500 stands for zero in the data rows.
Some points, one per row:
(515 449 420 484 579 481 502 559 536 338 531 553 268 503 480 506 486 489 433
 449 519 472 450 550)
(469 519 999 451 403 472 238 431 531 926 397 499 577 485 530 887 387 506 441
 442 465 440 482 516)
(595 359 427 451 530 487 467 494 542 712 638 696 451 565 500 480 775 570 438
 435 589 378 472 521)
(518 281 374 491 539 488 999 443 621 559 456 588 560 466 830 493 452 551 381
 438 527 472 456 475)
(508 402 324 498 292 548 494 469 359 589 125 461 582 397 503 609 404 532 439
 615 501 492 416 515)
(488 465 465 467 0 721 565 495 286 724 100 348 497 273 487 494 456 506 468
 437 527 777 603 427)
(482 501 299 496 584 512 524 181 496 543 568 528 549 498 524 455 536 797 486
 966 542 468 781 694)
(502 500 999 491 418 477 380 476 573 915 501 510 571 509 551 841 414 496 418
 461 489 470 475 504)
(484 403 446 497 500 488 488 622 536 400 845 480 284 273 534 517 382 542 433
 459 551 458 519 814)
(534 445 428 457 761 264 533 564 317 306 489 552 411 549 153 408 456 554 425
 472 528 549 447 325)
(469 508 399 507 514 475 524 504 536 360 503 527 504 511 486 463 668 551 420
 419 508 390 505 414)
(649 458 328 509 506 475 461 459 591 330 573 456 523 506 507 511 999 531 467
 442 392 540 445 437)
(506 400 448 546 508 497 708 485 574 300 459 444 401 451 818 425 398 479 406
 430 530 480 495 501)
(508 682 411 450 721 469 511 531 435 385 482 536 560 539 459 462 457 503 488
 474 556 524 517 421)
(508 478 419 474 518 441 502 442 435 370 412 490 566 641 518 453 471 647 480
 491 485 520 456 448)
(449 435 419 453 556 492 511 460 432 431 947 554 260 321 497 465 324 568 434
 952 548 453 467 889)
(559 593 406 498 498 444 493 519 515 323 466 530 600 478 457 444 328 74 426
 433 602 498 481 466)
(509 801 425 467 541 372 504 502 560 464 466 543 572 493 517 486 425 537 999
 482 59 478 425 342)
(542 415 406 434 520 465 524 187 503 364 467 522 574 626 321 478 430 106 533
 812 691 467 464 876)
(509 405 434 434 560 641 454 302 638 378 702 521 316 322 522 453 478 640 466
 999 507 482 482 797)
(525 468 458 497 494 461 482 454 515 451 449 425 578 612 517 493 471 523 542
 569 466 552 327 460)
Then 10 other points, each followed by its number:
(452 448 356 456 82 558 493 592 414 767 323 605 422 289 490 466 435 538 445
 423 540 765 431 495) 0
(505 506 633 575 457 495 381 490 468 424 590 430 560 567 327 580 433 591 431
 441 549 516 445 448) 1
(500 403 423 491 545 457 498 445 511 372 532 600 361 540 528 468 483 534 484
 440 512 474 529 471) 2
(527 758 402 507 528 700 506 848 470 472 442 527 561 475 519 435 395 0 468
 490 531 483 999 555) 3
(560 382 308 513 176 545 547 589 558 765 436 857 233 337 560 407 454 544 456
 436 539 445 428 495) 4
(527 581 417 516 497 459 390 473 480 378 494 280 571 510 531 427 435 591 444
 508 474 429 465 378) 5
(454 451 575 682 479 401 447 509 488 432 532 477 491 544 279 495 436 597 433
 428 580 484 536 391) 6
(586 476 326 479 231 493 496 581 547 702 462 885 162 323 538 444 442 532 474
 437 541 407 400 488) 7
(573 427 408 491 492 513 478 481 338 356 482 555 576 509 501 480 423 611 481
 450 566 483 454 509) 8
(505 457 453 467 524 494 513 449 575 354 491 599 285 526 479 466 457 495 467
 453 510 455 502 512) 9
Which of these numbered points is nearest to each point below by angle, seen from the average point of the first points? Its number follows each.
(473 416 434 464 548 516 463 576 483 406 722 537 295 424 513 437 339 512 429
 412 548 500 469 695) > 9
(399 471 328 490 436 474 526 588 507 395 546 532 8 531 645 501 444 513 433
 414 545 474 517 474) > 9
(546 584 987 506 519 481 620 449 553 425 471 384 583 491 532 680 447 526 467
 479 196 492 472 518) > 1
(456 444 386 471 511 530 491 426 537 381 512 564 426 506 518 474 460 543 451
 445 543 458 509 478) > 2
(533 421 302 526 118 597 520 626 548 732 436 753 297 276 461 420 459 573 472
 429 559 524 398 469) > 4
(508 427 422 498 523 463 523 550 501 348 764 514 283 368 483 471 370 519 472
 425 534 469 520 716) > 9
(546 663 411 435 509 460 456 474 473 304 499 544 596 499 452 402 409 77 464
 472 573 529 517 427) > 3
(360 231 517 479 543 469 455 494 559 871 519 637 509 534 522 471 666 541 457
 404 557 507 450 490) > 4
(442 483 504 737 461 358 446 504 492 370 534 471 433 546 253 550 447 545 413
 471 511 510 495 419) > 6
(404 487 325 504 111 520 489 522 229 830 124 459 461 195 520 590 480 512 484
 407 533 999 432 471) > 0
(573 443 765 493 437 470 302 512 559 376 473 558 585 509 505 499 502 550 378
 481 337 469 450 388) > 1
(445 496 424 518 533 519 486 464 404 393 525 770 337 433 826 463 455 846 442
 440 509 445 449 443) > 2
(472 420 409 463 551 498 485 495 318 385 432 545 507 497 463 461 476 703 454
 446 530 527 443 474) > 8
(406 437 546 852 499 370 485 442 429 367 472 482 339 546 120 448 471 680 425
 503 531 510 505 425) > 6
(362 418 403 491 554 494 486 468 493 871 497 672 465 495 738 474 393 555 432
 452 543 444 454 527) > 4
(550 803 408 509 534 715 480 910 532 511 503 528 556 518 511 466 449 0 463
 454 536 511 999 540) > 3
(482 459 419 497 504 533 498 467 485 402 489 563 465 488 535 497 527 391 696
 518 684 509 480 438) > 2
(412 445 418 481 527 454 471 454 507 370 510 531 430 489 326 510 486 597 475
 479 481 524 472 494) > 6
(475 301 444 484 563 468 524 489 525 764 637 672 476 525 517 502 734 533 425
 481 546 458 476 465) > 4
(536 480 441 481 790 276 517 687 295 343 446 558 442 511 184 444 469 538 451
 489 539 486 392 414) > 6
(449 580 275 659 579 760 486 471 444 915 507 507 565 505 514 473 422 274 473
 512 565 442 800 540) > 3
(545 732 464 480 488 491 428 482 570 308 540 241 553 478 522 422 451 557 420
 483 397 405 470 391) > 5
(571 467 451 464 751 301 523 692 342 311 460 508 457 600 227 425 435 582 424
 452 566 532 413 413) > 6
(468 454 493 505 544 473 418 469 530 349 481 738 520 468 461 478 624 513 479
 458 543 442 461 500) > 2
(509 420 415 472 515 496 522 464 382 385 545 554 589 483 514 478 414 588 466
 457 591 509 496 545) > 8
(469 531 581 628 399 469 420 485 449 421 562 446 560 518 310 552 455 586 455
 472 568 508 467 416) > 1
(414 455 433 503 529 456 513 498 421 644 511 728 358 512 823 473 426 700 450
 387 540 458 525 523) > 4
(648 448 348 498 539 486 558 473 601 0 598 438 282 524 328 419 894 572 454
 386 432 474 419 467) > 9
